The rows below fall into families. The same turns and mirrors carry the whole set onto itself and the rows of a family onto each other. For each named row, which other rows are in its family? Write them in the order they are listed.
These 30 rows form 5 families of 6 rows each.
Z12: [  8  -9   7   0  -1  -8 -11  -2  -3  -2  -1  -7   7   4 -11  -7   6  11
   0 -12   7  -4  17  -1  -9 -12   7   2  -1  -4  -5   1  -5]
Z182: [  5 -22   9 -10  -3  -6  -9  17  -3  -7  -1   2   1   8   5   8   2  10
   2  -8  -6 -10   2   6  -9  -6  -4  -3   1   0   3   2  -9]
Z654: [  8 -19   9   2   4  -2   1   1  -8  -3  -4  -2  -1   6  -8   6  -3  -1
  10 -14   2   9  11   3   9   1  -2   1   7  -5   0   1   9]
Z266: [-7 -9 13 -6 13  1  1 12  2  2 -2 -8 10 -3 -5 -5 -2  1  4  1  2 -2 15 -6
 10  0 -5  9 -3  5  0  2 -2]
Z919: [  9 -10   9   1   0 -14 -12   6   1   0  -4  -2   0  -7  -6 -14   4   6
  -4 -10   0  -2  14   1  -3 -12   3   5  -9  -1  -3   7  -7]
Z356: [ 11  -2  12   0   7 -16   8  10 -14   7  -3   3   2  -1  -2   3  -1   6
  -5   4   4  -3  21   6   5  -2  -1   5   2  -4   5   4  10]
Z498: [  6  -7   1   2  -1  -8   8  11   2   1   3 -16   1   4  11  12  -5   3
  -1  -2 -11   2  18   6   2  -1  -3 -13   4  -7  -4   1  -3]
Z748: [  2 -21  10  -6   2  -1  -6  19  -1  -2  -3   3   6   6   1  -4   2   9
  -6  -3  -9 -16   6   0  -8 -11  -4   4   5  -1   3   3  -9]
Z811: [  4 -14  13   0  -2 -17 -10  10   2  -2  -6  -6  -5  -8  -9 -10   8  11
   0 -10  -2  -2  17   3   2  -8   0   0 -10  -4  -3   5  -4]
Z99: [  1  -8  12  -9   8  -7   5  10  -6   4  -5  -3   4  -3 -11  -1  -7   0
  -1  -3   9   2  14  -6  12  -2  -3   8   5   1   4   5   4]
Z529: [  6 -20   8 -12   4  -3  -1  12  -6  -2  -9   0   2   7   2   6   1   6
  -3  -8  -1 -15   9   0 -13 -14   0   0   2  -2   9   3  -9]
Z448: [ 10 -10  11   4  -1 -12 -12   2  -5   1  -1   1   4  -3 -11  -9   3   8
  -5 -12   4  -2  21  -1  -5 -11   5   3  -3  -3  -2   6  -5]
Z972: [  5 -23  12 -10  -2  -9  -5  14  -9  -2  -4   2  -3   6  -1  14   1   8
   0 -10   0  -9  12   3  -9  -7  -3  -5   2  -4  10   3  -7]
Z775: [  4  -6   1   5  -1  -7   5  14   4   3   5 -13   2   0  12   7  -6   3
  -3   1 -15   2  17   4   3  -1  -6  -8   3  -4  -4   2  -3]
Z75: [  3 -13   9  -4  -3 -13  -9   7   3  -6  -5 -14  -1  -1  -8  -9   9  13
   5  -9   0  -5  14   2  -1  -9   4  -3  -8  -5  -7   0  -5]
Z315: [  4 -22  13  -6   2  -4  -2  18  -7   2  -7   4   3   5  -5   3   1   9
  -9  -5  -5 -14  16  -3  -8 -11  -3   2   6  -7  10   4  -7]
Z127: [  2 -24  14  -4  -4  -6 -10  22  -4  -3   1   7   1   5  -2   5   1  11
  -4  -6  -9 -10  10   3  -4  -4  -7  -1   4  -3   3   3  -7]
Z547: [  5  -3   2   4   1  -7   6  16   3   6   5  -8   5  -2  11   3  -9   2
  -9   3 -12   0  18   2   3  -3  -5  -5   5  -3  -3   5  -3]
Z977: [ 4  3  8 -5 12 -7  7 14  0  6 -5 -5  6  1  4 -8  2  6  0 11 -2 -7 11  5
  1 -4 -1  9 -6  2 -2  2  3]
Z596: [  1 -18  10   4   8   6  -3   1   0  -6   0  -6   6   6  -2   2   1   1
  15 -10  -5   6  11   3   6   5  -3   2   0  -1  -5  -2   1]
Z22: [  8  -2   0   4   3  -7   9  11   0   7   4  -8   8   0   9   3 -10   1
 -11   1  -8  -2  20   0   1  -6  -1  -3   9  -4  -1   4  -1]
Z681: [  8 -13   8  -6  12  -6   5   1  -9  -4  -5  -5   5   1  -3   0  -5  -3
   4 -11   9   2   6  -1  10  -4   0   6   5   0   2   0   7]
Z126: [  9  -4  -1   3   2  -7  12   7  -4   6   2 -12   7   4   9   7  -9   2
  -9  -2  -6  -1  21   0  -1  -6   0  -7  11  -7   0   1   0]
Z682: [ 17  -3   3   0   8  -8   7   1 -11  -1  -4  -1   5   8   6   1   2   3
   4  -1   2  -2   6  11  -2  -5   4   4   4  -2  -3  -1  11]
Z719: [ 11 -10  11   9   3  -8   2   4 -12   1   1   0   0  10  -2   9   5  10
   8  -3  -5   3  21  12   1   4  -1  -2   4 -10  -2  -2  10]
Z930: [  8  -6  -1   2   0  -7  11   7  -2   3   1 -16   4   5   9  11  -6   2
  -3  -3  -7   0  20   4  -1  -5   0 -11   9  -8  -1  -1   0]
Z404: [  4  -6   7   5   6   2   1   8   1  -1  -1  -7   5  10   4  -1   8  10
  13   5 -11  -1  11  12  -3   2  -1   2  -4  -3  -8  -3   3]
Z756: [  3 -12  10  -2  -4 -12  -9   3  -4  -5  -2 -11   2   3 -14  -3   9  15
   3 -11   5  -5  22   1  -3  -8   6  -4  -2  -7  -5  -1  -4]
Z961: [-1 -4 16  4  6 -6  3 17 -2  7  0 -3  2  1 -4  1  6 12  4 11 -9 -3 26  7
  5  6 -6  2 -5 -5 -1  2  2]
Z721: [ -7 -14  14   1   6   7  -3  12   3   2   0  -5   4   2 -11   1   0   4
  10  -2  -6   6  20  -2   9   6  -8   4  -2  -2  -1   2  -2]

Which other rows belong to the same family as Z719? Z356, Z977, Z682, Z404, Z961
Which other rows belong to the same family as Z315? Z182, Z748, Z529, Z972, Z127
Which other rows belong to the same family as Z266? Z654, Z99, Z596, Z681, Z721
Which other rows belong to the same family as Z930? Z498, Z775, Z547, Z22, Z126

